56	81	198	141	192	39: 56
8715	6100	1988	1345	3674: 8715
43	224	37	89: 43
-405	528	-123	-295	81	405	-613: -405
306	767	395	113: 306
4397	6934	5265	3800	1041	8839	8074: 4397
1643	2093	6740	7340	4459	3004	8227: 1643
6872	1594	9613	6324	4643: 6872
4	8	4	4	1: 4
---
Input:
[[ 1.54  0.10 -0.66 -1.98]
 [ 1.20 -0.85 -0.13 -0.18]]
Output: -0.85

Input:
[[  6.978   2.745   2.712  14.613  -8.835 -24.010  -6.209]
 [  1.459  -9.163  -4.678  -7.169  14.436 -17.002  -2.112]
 [ -3.064   5.181  -0.188  -5.749  -4.930 -11.180   4.656]]
Output: 14.436

Input:
[[-0.09  0.01 -0.06  0.00 -0.05]
 [ 0.05 -0.11  0.15 -0.12  0.06]]
Output: 0.15

Input:
[[ 0.00 -0.09 -0.08 -0.09 -0.16]
 [ 0.07 -0.09 -0.07 -0.11 -0.10]
 [ 0.14 -0.17 -0.05 -0.09 -0.08]]
Output: -0.07

Input:
[[  8.374  -1.757  12.576 -16.467  22.299   2.865]
 [-12.373   3.628   5.299  -1.004 -23.090   5.821]
 [-12.713 -15.136   0.170  -8.109  16.238 -14.762]]
Output: -1.004

Input:
[[  15.5  -35.9  -87.1    9.2 -191.7]
 [ 124.4   94.0   10.4   43.9   36.2]]
Output: 10.4

Input:
[[ 1.2  0.5  0.5  1.8]
 [-0.3  0.7 -1.1 -1.7]]
Output: 0.7
---
array([[-447, -357, -450, -553, -465, -364, -361],
       [ 641, -596, -447, -554,   60, -132, -447],
       [-447, -352, -447, -554, -513, -469,  281]]) ==> -465

array([[ 55, 140,  63, 128],
       [251,  50, 217,  52],
       [ 24, 139,  45, 160]]) ==> 140

array([[138, 261, 207, 270, 801],
       [204, 258, 272, 829, 851],
       [251, 767, 874, 780, 829]]) ==> 207

array([[5, 1, 3, 3, 0, 1, 5],
       [1, 2, 2, 2, 8, 3, 0],
       [8, 2, 8, 2, 2, 4, 2]]) ==> 0

array([[571, 496, 755, 424, 356],
       [745, 754, 358, 449, 422],
       [707, 554, 443, 224, 222]]) ==> 755

array([[ -4,  -4,   5,  12,  -8,  -4],
       [-48, -15, -45, -42, -29, -42],
       [-35, -41, -35,  35,  42, -40]]) ==> 12

array([[139, 528, 449, 466],
       [523, 552, 341, 332],
       [825, 517, 541, 486]]) ==> 528

array([[ 242,  227,  331,  -32, -196,   37],
       [-121, -387, -184,  447,  685,   88],
       [-224, -189, -597,   69,  510,  302]]) ==> -32
---
Q:
1.61,-1.55,-2.86,3.41,-2.94,3.01
-2.77,-7.36,-7.50,1.92,1.80,2.03
-2.95,-0.08,0.44,-1.83,-0.60,-2.43
A: -1.83

Q:
-1.36,-0.05,-3.22,-6.70,1.21,-3.21,6.00
-1.35,-2.69,-3.00,2.06,-3.02,-0.95,-2.46
-1.69,3.29,-2.68,-1.78,-4.78,-1.43,-1.83
A: -4.78

Q:
1.15,-0.21,7.54,5.95,-1.06,-4.73
1.15,-0.21,-0.38,1.49,-1.06,-0.93
1.91,-0.37,-0.85,1.49,-1.06,-0.93
A: 1.49

Q:
0.31,0.99,6.52,-0.43,-6.40
3.13,6.74,0.57,-4.81,2.07
-0.35,0.05,0.94,7.49,0.91
A: 0.94

Q:
0.48,1.04,-4.63,2.01
1.71,2.14,-3.56,0.95
-7.87,1.39,4.96,1.83
A: 1.39

Q:
6.53,5.66,1.83,-1.31
-0.63,0.15,-0.38,-0.84
4.63,0.41,2.28,-7.09
A: 0.41
---
[[-0.095, 0.298, 0.138, -0.094, 0.098, 0.290],
 [0.946, 0.767, 1.342, 0.042, -0.785, -1.826],
 [0.248, 0.335, 1.290, 0.189, -0.219, -1.080]]
0.335

[[7.475, -15.148, 12.205, 7.645, 8.962],
 [-2.859, 17.380, 7.359, 12.440, 6.340]]
-2.859

[-125.08, -75.04, -151.58, 111.06, -77.69]
-125.08

[[0.079, 0.118, -0.002, 0.065, -0.103],
 [0.021, 0.013, 0.018, 0.037, -0.032],
 [0.080, 0.077, -0.122, -0.193, -0.156]]
0.080

[-0.5, -1.0, -0.6, 1.1, -1.1]
-0.5

[[109.48, -211.43, 199.12, 205.27, 221.56, -206.98, -211.65],
 [212.52, -214.33, -210.78, 195.37, 213.28, -201.06, -210.43],
 [218.59, 215.16, 121.67, -204.90, -215.36, -214.01, 207.42]]
121.67

[0.095, 0.034, 0.105, -0.185, -0.092, -0.053, -0.044]
0.105

[[-0.19, -0.05, -0.14, 0.08, -0.03, -0.06, -0.02],
 [0.12, -0.01, 0.11, -0.15, -0.02, -0.06, 0.00]]
0.11

[[0.14, -0.15, -0.03, -0.05, 0.01, -0.20, -0.02],
 [-0.03, -0.05, -0.10, -0.12, -0.03, -0.10, -0.07]]
-0.10
---
1.00,-1.88,-8.22,-2.71
1.23,1.07,-3.30,2.41
1.79,3.52,-4.08,2.86
==> -3.30

-5.38,-2.86,0.26,4.36,2.20
-6.39,-5.07,1.30,7.56,2.31
==> 7.56

-2.65,-0.01,-7.47,-0.45
0.24,-0.96,-4.94,0.48
==> -4.94

-1.90,3.56,-1.71,-0.31,-3.84,0.65
0.71,-1.77,-6.30,3.33,-0.70,-0.38
-1.90,-1.77,-6.19,-0.31,1.19,-0.39
==> -0.70

-1.75,-0.94,0.21,-4.29,-0.05,0.05
-2.03,-0.94,0.21,-7.15,-0.05,0.05
==> -0.05

2.92,3.01,2.84,-7.81
-3.26,1.81,0.63,-4.29
==> 0.63

8.46,2.74,3.59,-1.36,-3.90,-0.09,-0.16
5.27,2.69,2.38,3.31,2.14,2.02,5.88
7.82,2.21,3.05,-2.40,-4.91,-0.66,-1.08
==> 2.02
---
 4.31   3.94   1.96   0.08  -2.90   3.48   3.20   2.40  -1.11  -3.85  -1.56   1.05   2.00
-1.17   1.84  -1.48  -1.43   4.41   5.13   0.59  -2.16   0.71  -2.05  -4.96   0.75   0.01
 0.89   1.72   1.66  -0.92  -2.56   4.31   0.59   1.24   0.12  -6.49  -2.71   1.66   0.12
-2.20   1.67   0.72  -0.14  -1.11   0.94   0.53   2.16  -0.89  -3.52  -3.42  -3.64   0.17
-0.79   4.71   1.34  -0.97   2.22   4.74   3.90   2.69   0.21  -3.32  -4.82  -2.57   2.57
 2.63   0.55   1.92  -1.30  -2.89   0.31   1.22   0.98   1.33   0.09   2.48   2.11  -0.49
yields 2.57

 1.47  -0.75   3.45  -6.01  -5.56  -7.27  -8.20  -3.61  -6.28  -6.90
-0.84  -0.90  -1.52  -0.16  -0.44  -3.15  -0.22  -1.12  -3.19   3.24
 2.56  -1.47  -2.22  -0.73   0.39   2.36   0.10   4.16  -3.73  -3.01
-5.36   1.86   6.98   1.85   2.22   4.28  -0.67   0.85   5.14  -3.01
 0.33  -2.00  -1.96   0.64   2.43  -2.39  -1.33  -3.19  -1.26   3.93
yields -3.01

 0.84   3.07  -3.21  -3.33  -8.34  -1.07  -1.99
-1.14   7.79   4.19   3.49  -1.09  -1.24  -4.35
-4.15   3.71   3.91   1.36   5.88  -0.71  -5.27
 3.91   1.44  -2.54  -5.92  -4.60  -3.28  -4.56
 1.70  -6.85  -0.78  -3.55   6.40  -1.26   0.64
-2.80  -2.72  -4.52   0.91  -5.45   3.38   5.74
-2.83   4.14   3.97   1.16   5.48  -1.41  -5.94
-2.71   4.41   5.25   6.74   3.94   0.92  -0.80
 7.10   3.86   2.50  -0.94  -3.28  -3.87  -4.03
 3.77   3.66   0.66   5.02  -6.51   0.95   3.27
-4.82   0.46   0.45   6.04  -0.58   3.88   5.19
yields 3.27

 5.15   2.88  -5.30   2.84   0.83   3.53   4.53   0.15  -3.48   0.59
 4.31   0.75  -3.27   0.15  -0.86   3.12   5.21  -0.55  -3.75  -0.82
-0.68   0.61  -3.55  -0.18  -3.02  -2.26  -1.38  -2.56   1.41   0.00
-0.32   0.08  -3.15  -0.17  -1.95  -1.18  -1.96   0.00  -1.80   1.51
-2.90   0.04  -3.12   0.65  -2.26   0.72  -2.77  -2.26   3.96  -0.49
 2.90   0.93  -6.35   4.08  -1.97  -0.22   4.01  -5.16   3.15   2.79
-0.03  -2.13  -2.19  -0.64  -0.02  -2.26  -4.30   4.41  -5.65  -1.58
 2.04   0.19  -1.31   3.92   0.19   1.49  -1.14   2.84  -1.57   0.59
-1.10   2.35   2.25   1.19  -1.12   1.41  -0.72   1.18   1.87   0.17
-1.95   1.67   1.00  -0.19   0.35  -0.53  -0.36   0.90   2.67   0.04
-0.86   0.67  -0.86  -1.42  -0.69  -0.37   0.92   0.65   0.66  -1.38
yields 0.04

 2.00  -7.92   1.77   6.72  -5.61   2.55  -3.94   4.75  -1.88  -7.74
-4.39  -5.65   0.83   7.58  -0.64   0.35   1.26   0.21  -0.60   2.12
 0.86   1.23   1.56  -0.16  -1.62  -1.18  -1.59  -0.47   0.29   0.46
 0.49  -2.09  -0.70   0.13  -1.54  -1.02  -1.59   1.12  -1.81  -2.29
-2.29  -1.30  -0.45   1.61  -0.40  -0.93   0.95  -0.01  -0.34   3.49
yields -2.29
